In the rows, 128 means zero.
A state moves one step at a time under one of 6 hidden systems, and each row is a state written as 20 numbers. Each run below is a few steps of one system.
duboz, run 1, 9 rows:
[[140 128 144 104 108 155 167 131 199 164 116  71 108 147 164 141 134 171
  124 158]
 [180 106 130 197 131 101 113 165 150 189 131 134 154 142 136 100 147 140
   95 136]
 [103 148  92 164 169 157  78 125 122 156 121 135 164  78  83 142 117 112
  113  82]
 [138 182 158 126 105 146 156 111 102  84 166  99 139 130  73 177 106 105
  135  98]
 [123 163 151 128  97 100 116 120 110 119 112  94  64 168 107  99 126 105
  160 187]
 [106 134 103  65 110  77  84 136 139 174 147 135 112 147 176  96 154 134
  114 109]
 [157 101  79 138 145 134 113 126 167 116 169 155 100 112 180 178  97 121
   87 110]
 [171 124 115 144 169 165 148 191 116 105  91  90 107 106 119 181 150 150
  133 133]
 [131 136 161 155  95 171 133 139 142 179  92  73 158 161 122 118 116 155
  175 104]]
feg, run 2 (9 x 20):
[[132  66 123  98 149 104 152 169 132 126 106 173 148 110 169 101 178 161
  112 135]
 [105  77 120 158 164 192 146  96 168 133 104 149 164 100 160 140  99 137
  117 121]
 [142 142 168 144 162 147 192 100 102 108 115 122 185 109  79 129 145 143
  115 163]
 [ 97 117 156 165  98 135 119 113 105 132  80 145 150 135  82  73 111 132
  193 135]
 [ 50 144 155  73 115 108 127  83 119 110 146 147 135 124 117  91 139  85
  117 126]
 [140  85 127 115 113 102 141 113  88  55 148 193 110 144 162 127 102 115
  151 128]
 [104 102 102  56 147 152 154 129 145  97  87 130  92 103 163 140 137 172
  155 157]
 [141  73 166 116 107 146 191 140 168 139 127 139 180 136 171 121 145 167
  119 115]
 [121  97 136 181 172 143 145  88 154 149  94 144 143 115 130  91 126 130
  103 199]]
fuzu, run 3, 9 rows:
[[114 115 181 147 109 169 167 139 108 114 112 127 199 121  93 131 129 131
  159  77]
 [ 74 137 154 139 138 135 132  52 122 118 107 132 120 136 112  84 105  94
  138 187]
 [122 106 142  86 111  68 137 140  76  93 145 191 156 130 126  89 157 129
  138 108]
 [ 79  87  93 104 132 163 123 110 157  79 123 168  91  91 158 152  93 112
  138 114]
 [143 112 164  75 149 141 205 135 120  94 127 106 141 138 168 150 167 145
  109 147]
 [141  75 118 163 140 163 135 111 128 143  73 149 151 140 164 107  96 174
  177 143]
 [ 98 128 136 107 146 119 157 107 167 157 124 149 178  80  92  92 164 159
   90 154]
 [126  88 163 195 121 147 149 127 112  82 139 175 166 113  95 129 105  88
  129 101]
 [ 69 152 137  93 173 143 131  98  79  90  90 117 116 109 102 116 145  97
  142 160]]
fuzu, run 4:
[[141  92 130 100 169 131 148 144 105 119  87 113  97 159 204 122 157 138
  131 173]
 [143  97  94 109 144 141 131 116 146 176 112 152 186 118 168 120 122 202
  136 100]
 [141 119 135 171 134 148 170 105 194 126 141 142 150  81  81 137 116 148
   90 165]
 [121 119 179 183 142 145 145 168  86 105  91 120 156 118  72 112 157  94
  141 128]
 [ 57 154 137 108 134 140  97  68  86 138 111 129 155 138 117  96 109  94
  155 106]
 [130 136 132  79  90  72 146  83 114  81 183 175 117 140 127 117 113 125
  125 140]
 [124  73 104 108 121 128 128 181 135  70 108 162  65 107 157 141 133 129
  154 129]
 [106 102 136  79 157 174 158 141 152 147 108  93 143 131 198 148 156 139
  108 107]
 [182 108 131 168 152 146 166  78 133 151 125 136 174 148 158 128  99 173
  121 161]]
feg, run 5, 9 rows:
[[148 114 101  95 168 119 152 117  66  74 115 180 159  98 119 140 130 168
  150 128]
 [ 93 105 146 110  85 181 167 118 177 108  95 120 123 111 117 133 101 164
  180 127]
 [114 106 196 117 120 108 181 123 135 131 125 122 150 155 146  82 174 111
   99 171]
 [113  80 101 155 162 116  98  97  98 135  98 195 154 125 155  81 111 129
  142 139]
 [ 86 135 114  81 150 158 159  85 133  86 137 158 157  67  94 154 118 142
  122 111]
 [142  97 189 149  88 149 194 138 121  69 114 128 127 148 114 130 116 127
  171 145]
 [ 81 114 146  93 142 120 126 112 116 152  71 117 123 150 157  64 158 132
  148 175]
 [109  93 119 104 123 107 133  86 131 133 162 202 191 117 155 103 116 140
  111  92]
 [124 100 119 144 148 152 166 100 146  57 122 165  99  82 104 151 101 126
  124 178]]
duboz, run 6 (9 x 20):
[[137  91 126 166 164 148 145  54 120 124 122 161 156 147 173 116  85 126
  120 160]
 [143 124 111  98 153 107 157 139 100 103 107 168 162  78  80 117 159 188
  141 146]
 [ 77  81 168 144  73 158 147 129 158  96 117 160 139 119 114 108 105 108
  165 100]
 [103 124 172 112 174 123 170  91 105 116 126 124 152 140 149 103 164  92
   81 174]
 [150  98 104 125 132  96 114 111  64 106 117 194 153 142 144  99 108 156
  174 118]
 [ 76 107 113  76 127 155 160 101 180  99 113 155 122  70 116 133 123 157
  132 143]
 [147  74 192 145 110 121 189 165 123  88 136 147 147 149 150 119 155 108
  115 131]
 [ 97  98 120 147 185 150 112  93  95 146  64 144 150 130 155  84 125 127
  146 160]
 [133 128 126  80 120 119 168  96 119 120 153 172 203 104 112 130 127 183
  133  94]]
denak, run 7 (9 x 20):
[[103  98  94 115 174 122 121  86 169 139 136 162 115 105 177 116 127 119
   74 169]
 [176  95 115 122 165 136 167 170  94  83 121 159 160  97 131 166 148 165
  127 108]
 [ 90 137 147 145 137 203 151 110 143 120  73  87 130 107  90 139 109 135
  167 141]
 [112 137 189 110 107  96 157 109 113 161 134 125 189 156 117  70 166 128
  116 136]
 [116  92 101 173 133 102  90  92 117 115 128 206 127 116 122  87  91 111
  137 144]
 [ 93 132 108  52 145 123 139 138 111  67 150 156 116  80 121 158 149 118
  114  99]
 [142  99 168 134 106 174 183 118 123  78 116 105 115 166 166 157  96 125
  166 133]
 [104 129 129  86 152 122 132 114 130 171  74 101 122 145 159  79 161 159
  137 185]
 [137  71 116 148 119 122 133 135 164 158 136 192 189 104 145 104 125 165
  116  95]]
Non, run 8:
[[107  92  88 152 181 179 127 120 152  97 105 157 119  65 127 161 106 125
  117 130]
 [138 146 185 127 134 159 189 150  92  97 114  94 173 123  84 152 158 131
  139 114]
 [106 120 157 169 100 131 119  91 132 162  85 126 137 159 112  65 104 133
  174 166]
 [ 99 141 116  77 139  66 113 106 117 141 158 175 152 106 119  82 163 125
   88 135]
 [120  79 118 143 107 136 132 127 136  58 158 191 108 106 136 153  87  97
  134  99]
 [118 136 144  84 164 160 176 130 102  75  91  87  95 125 136 158 147 130
  144 170]
 [145  95 157 122  89 132 157 141 134 161  95 127 172 163 156  94 134 187
  176 117]
 [106 118 110 136 156 119 128  83 190 171 132 153 144  94 126  95 134 141
   75 177]
 [143  98 135 165 145 112 135 172 100  85 148 181 161  88  92 138 151 100
  100  95]]
fome, run 9:
[[142 146 152 100 134  90 165 130 110 138 156 147 201 109  91 112 175 155
   91 117]
 [115  88 128 209 120 165 109 127 144 101  99 151  98 118 112 125  79  93
  157 139]
 [ 91 172 140  50 156 104 137 108  73 115 131 115 147 123 114 114 172 116
  116 131]
 [150  87 141 165  67 137 134 120 139 107 142 156 126 163 152 130  70 133
  175 101]
 [100 138 106  57 156 101 135 122 147 123 114 125  82 103 136 111 170 143
  103 188]
 [154  71 145 154 111 144 143 175 124 127 133 156 182 137 161 138 130 138
  137  58]
 [102 140 111 126 184 167 140  69 154 129  98 104 101 110 137 134 114 127
  108 199]
 [163 130 158 134 107 104 154 152  84 133 132 149 203 129  84 110 153 165
  150  93]
 [ 65 116 125 158 117 159 103  94 175 121 106 133  81 110 113 110  90  88
  138 160]]
denak, run 10 (9 x 20):
[[ 74 123 147 156 133 151 114 115 195 187 123 113 153 109 124 100 139  97
   83 126]
 [173 132 133 166 167  92 130 119  69 115 163 164 178 127 112 130 141 107
   86 123]
 [113 156  92 125 126 144  97 118  89  85 108 137 100  99  72 149  89 135
  188 116]
 [ 94 148 177  65  60 122 160 127 157 117 160  97 117 151 130 128 139 115
  135 108]
 [150  88 136 164 129 104 118 120 132 137 124 140  90 181 194  95 118 105
  117 177]
 [127 116  58  86 180 123  91 154 119 148 110 150 128  91 161 139 150 165
  116 104]
 [154 123 136 148 119 183 178 127 175 111 146 116 157 100 109 189 101 158
  121 101]
 [133 157 178 159 144 130 152 141 111 135  90  75 121 139  80 106 164 114
  126 191]
 [101 121 132 143 106 107  74 130  97 176 118 154 176 146 124  76 126 116
  156  74]]
fome, run 11, 9 rows:
[[131  69 105 171 131 140  91 186 127 141  70 147 108 124 150 106 128 140
  169 120]
 [ 76 152 124  74 168 154 136  78 142 152 144 115 172 103 142 138 141 121
   83 105]
 [199 115 151 196 111 124 170 119 117  93 148 150 145 143 102 145  95 143
  137 150]
 [ 75 144 115 106 142 127  96 147 118 134  67 113  89 100  89  92 156 128
  161 161]
 [102 116 168 114  88 125 136 116 127 135 176 144 184 152 154 121 124  93
  112  54]
 [160 118 101 144 152 113 134  89 129  89 134 148  66 136 149 136  96 125
  119 206]
 [131 124 112  75 126 121 126 190  94 127  97 135 151 105 116 130 169 179
  166  82]
 [ 91 106 157 148 108 184 152  97 203 142 135 103 129 136 161 142  98 104
  110 123]
 [178 136 137 138 171  76 151 122  84 131 130 143 150 138 118 100 167 143
   95 189]]
Non, run 12:
[[118 136 103 153 138 101  81 140 141 183 144 160 177  90  89 100 146 129
   94  91]
 [103 147 136 168 129 140 108 110 117  86 168 140 119 104  85 158  99  51
  103 100]
 [135 163 144 110 124 119 125 132  49  78 117  98  89 165 117 139 124 101
  175 139]
 [114 136 114  63  80 112 113 111 136 155 120 116 107 167 170 106 113 174
  180 120]
 [151 108 109 100 115  98 143 129 201 149 174 142 108 124 176 134 137 152
   72 148]
 [165  81 106 177 174 152 126 191 140 112 115 139 111  97 149 166 140 120
   99 120]
 [120 152 138 148 171 196 135 132 103 145  88  74 173 116 109 161 131 132
  141  97]
 [146 175 164 167  95 114 131  92 122 170 139 102 170 158  74  98 112 140
  142 138]
 [103 147 107 135 110  65  67 125 129 147 144 160  94 119  94  78 134  98
  118 148]]

Name the system that made each run.
run 13:
[[ 89 139  96 141 156 156  74 157 125 165 106 125 159  84  97 134 137 118
  124  65]
 [131 185 162 129 113 139 154  71 130 114 184  95 141 144 102 162 101  93
  100 122]]

fuzu
run 14:
[[121 113 137 159 165  83  92 144  75 135 118 156 132 140 131  78 163  75
  101 146]
 [111 132  74 103 144 142  90  99  93 107 144 168 146 104 136 157  87 132
  149  62]]

denak
run 15:
[[152 102 118 189 141 156 132 152 104 106  99 163 167  91  79 139 109 152
  164 103]
 [ 54 164 165 105 134 164 144  92 131 113 106  90 126 110  82 120 134  93
  132 147]]

fome
run 16:
[[102 190  80  89 118 108  74 113 150 154 146 106  80 107  99 138 119 130
  124 129]
 [180 119 151 138  70 103 142 178 151 117 186 123 113 158 147 157 128 117
  111  92]]

denak
run 17 (2 x 20):
[[134 100 167 176  99 122 138 171 114 121  76 132 120 138  88  82 144 133
  178 158]
 [ 46 125 131 108 141 125  85 110 132 168 121 142 155 115 136  81 146  85
  106  98]]

fuzu
run 18 (2 x 20):
[[ 62 131 157 136 105 126 133 103 172 131 114 140 123  94  70  78 135 106
  124 166]
 [107  99 171 136 125 103 133 141  76  89 151 168 155 143 138 106 148  62
  112  95]]

fuzu
run 19:
[[ 66 160 129 124 141 134  90 101 124 179 121 126 183 103  89  95 138 113
  117  93]
 [139 157 138 131 108 107 138  81 105  79 200 153 137 132  99 155  92  91
  109 111]]

duboz
run 20, 2 rows:
[[132 105 113 183 170 191 109 106 119 151  96 108 142 146 176 151  87 115
  139 112]
 [169 195 121 116 148 113 142 108 100 155 141 101 172 117  72 141 142 176
  117 135]]

Non
run 21, 2 rows:
[[148 146  95 129 147 102  94 154 112 183 135 147 189 100  99 117 155 166
  110  82]
 [109 141 125 172 108 168 120 104 157  97 158 135 122  96  79 169  73  93
  129  96]]

duboz
run 22 (2 x 20):
[[146  67 151 177 138 121 125 200 101 119  86 146 123 141 148 100 159 111
  142 134]
 [ 80 127 117 109 169 178 121  82 123 168  96 120 189 116 150 120 119 144
  133  99]]

duboz
run 23:
[[125 129 143 120 128 112 143 148 203 169 145 100 108 120 142 117 172 123
   62 165]
 [180  96 120 205 167 129 105 175  92 140 119 143 155 134 142 136 135 111
  112 103]]

denak
run 24 (2 x 20):
[[187 161 159 148 121  97 176  94 100 100 157 127 144 147  86 129 121 143
  123 179]
 [ 82 121 116 125 102  94  79 153 119 133  89 156  93 114  91  69 140 121
  171 140]]

duboz
run 25 (2 x 20):
[[142 106 168 178 124 111 134 144 107 142 156 159 201 137 118 107 144  97
   96  83]
 [ 99 149 100 160 170 145  96  66  98 102 111 147 109 106  91 126  85  97
  140 160]]

Non
run 26:
[[163  79 146 166 139 145 131 172 115 132  99 105 107 178 203 130 133 113
  137 133]
 [141 150  82 109 187 148 114  98 119 187 104 110 171 116 149 137 129 184
  120 124]]

Non
run 27:
[[127 109 154 117 160 102 156 101  69 125 104 162 188 138 132  77 159 143
  131 154]
 [ 86  97 102 118 121 137 122  88 135  99 122 202 155  79 105 112  93 145
  156 108]]

fuzu
run 28 (2 x 20):
[[172 112  95 119 131 169 137 160 138 110 114 103  94 134 173 191 102 168
  160 107]
 [137 152 143 103 136 149 160 142 177 184 107  62 140 130 135 132 165 173
  108 151]]

fome
run 29:
[[120 139 127  53  87 122 140  96 120  99 169 127 113 162 172 152 101 132
  149  94]
 [174 101 112 103 109  93 158 143 163 110 136 140  73 141 167 129 133 172
  126 186]]

feg
run 30:
[[123 136 108 142 119 160 128 130 124 104 123 153 163  76  61 158  98 157
  163  79]
 [ 88 153 190 124 104 145 167 122 145  92 130  86  99 129  89 130 140  78
  119 160]]

fome
run 31:
[[ 85 122 131  60 102  86 130  94  97  86 139 178 119 128 129  92 126 123
  154 130]
 [103  75 125  76 121 113 154 116 148  77 138 175  91 125 187 122 127 121
  121 149]]

duboz
run 32 (2 x 20):
[[169 179 111 107 130 120 117 145 147 164 152  58  86 156 152 166 137 137
   99 138]
 [198 142 105 176 108 113  94 170 140 180 135  98 112 160 137 140 115 158
  138 118]]

fuzu
run 33 (2 x 20):
[[194 155 113 140 109  83 130 162 140 125 193 134 124 116  96 163 138 139
   85 116]
 [104 131 110 171 133 159  74 173 131 123  93  99  64 115 108 144 116  81
  151 121]]

duboz
run 34 (2 x 20):
[[160 159 154 115 157 151 174 139  63  85 127  94 160 129 102 176 145 132
  132 111]
 [106 139 133 130  91 152 121  88 128 140  86 108 113 156 119 103  82 155
  206 148]]

fuzu
run 35:
[[191 122 138 207 143 116 136 118  87  90 152 148 129 146 114 146  98  98
  118 149]
 [ 94 162  94  93 144 139  89 143  89 125  75 110 105 101  86 122 136 148
  183 125]]

Non
run 36:
[[177 131 124 121 124  68 133 132  91 133 111 145 115 155 125  86 146 173
  151 190]
 [ 76  91  96 111 108 143  86 154 172 152 112 162 133  86 134 113 124 139
  145  73]]

fome
